(in the rows, 128 means zero)
Each path below is one point turned by a fixed rotation once a step. After each direction that follows a path, write how fast that rotation turns it, in degrees a step (0 if it stays still).
Each turn is a multiple of 5 degrees from 10 to 175, or 0.
Each row of a path follows its step; steps can be skipped.

step 0: [121 127 122 125 125 120 101 135 124 129 132 141 123 125 125 138 131 127
 131 143 129 131 121 121 128 134 110 129 112 125 144 132]
step 1: [125 129 123 134 147 146 119 128 131 126 119 133 115 139 130 129 130 133
 141 139 128 132 142 121 134 137 123 138 115 134 114 138]
step 2: [134 134 120 145 127 129 131 131 122 144 138 146 129 127 108 133 127 121
 145 130 119 132 135 135 142 138 134 125 127 127 132 136]
step 3: [121 126 130 127 118 142 120 125 135 137 119 137 129 131 121 123 142 121
 140 129 128 117 109 118 126 129 128 123 125 128 135 154]
step 4: [124 124 122 123 135 119 116 131 112 138 132 136 117 126 123 131 125 127
 141 139 146 109 121 129 123 135 123 138 114 135 124 130]
step 5: [133 117 124 136 127 154 116 139 130 130 136 128 125 135 125 134 118 113
 137 132 131 137 126 126 132 146 122 140 123 121 118 129]
step 6: [135 130 145 137 122 118 121 133 130 132 117 139 120 117 122 135 129 120
 155 134 114 135 130 130 133 134 130 131 122 122 128 139]
step 7: [132 128 132 122 127 137 131 127 121 145 122 127 120 149 116 131 131 133
 134 138 124 129 110 133 129 125 131 121 108 133 124 144]
step 8: [117 140 122 126 133 134 109 130 117 135 136 123 122 121 113 145 126 123
 141 134 133 121 122 124 119 144 125 114 129 126 128 127]
step 9: [131 127 126 127 133 138 129 137 134 134 125 138 126 129 136 131 140 125
 142 126 127 128 121 133 121 151 122 139 134 122 103 141]
[128 131 125 128 131 128 133 127 129 130 125 124 131 129 125 134 132 131
 128 131 124 125 132 126 131 132 131 122 128 129 130 131]
65
[126 129 125 127 123 129 120 125 133 126 129 125 127 127 128 133 128 125
 129 128 125 129 127 122 129 126 128 127 133 125 131 128]
135

step 0: [135 123 127 130 131 140 114 136 123 125 114 114 120 121 131 132 128 128
 129 126 122 135 129 127 136 142 126 144 134 145 128 132]
step 1: [140 121 130 123 120 128 122 127 136 116 122 129 121 125 122 124 142 123
 130 121 132 126 138 117 131 142 122 140 126 124 129 149]
step 2: [130 126 124 122 127 120 116 127 123 120 138 118 128 123 129 110 126 125
 141 132 139 126 133 132 139 150 129 135 132 123 132 128]
step 3: [135 130 113 124 123 121 125 130 124 118 129 114 116 135 129 115 129 129
 139 125 125 121 141 127 132 119 140 131 114 116 122 130]
step 4: [124 132 110 116 132 120 134 135 121 133 124 117 129 122 128 121 113 123
 121 122 132 136 135 132 134 125 137 144 116 134 132 133]
step 5: [120 141 121 116 119 124 136 133 122 123 116 126 123 128 146 126 130 121
 127 135 119 132 129 113 122 131 134 138 127 135 120 143]
step 6: [128 144 133 118 116 128 132 133 122 123 112 125 122 123 127 121 130 136
 124 126 140 123 118 133 140 133 128 142 139 140 123 132]
step 7: [126 123 142 121 116 126 118 127 122 116 115 122 119 123 131 122 132 119
 125 110 121 124 129 125 138 138 128 128 125 131 111 124]
step 8: [146 132 126 130 131 116 130 123 113 114 124 127 125 113 129 128 131 126
 134 108 132 125 134 126 136 138 117 134 123 131 135 125]
step 9: [134 131 119 114 140 117 111 131 129 116 137 117 120 121 140 131 131 125
 128 129 129 125 139 115 136 127 117 131 127 128 123 126]
[129 130 126 131 129 131 130 127 122 132 128 128 127 124 127 128 125 131
 129 127 134 132 127 134 130 132 128 130 130 130 134 125]
175
[125 126 126 129 127 126 129 128 128 122 130 128 127 126 123 124 133 128
 127 124 128 126 132 129 128 132 131 122 132 128 131 123]
65
[131 131 133 128 127 126 129 130 123 126 126 129 129 126 131 132 125 128
 125 123 131 130 128 123 130 124 126 122 132 130 126 126]
35
[129 135 130 126 132 126 123 133 126 131 128 128 125 127 129 124 132 125
 129 124 126 127 128 130 131 130 130 127 126 129 129 134]
0
[131 125 124 128 134 128 134 131 130 129 127 127 130 129 127 133 129 128
 129 120 122 133 128 126 129 130 129 130 128 129 128 127]
90
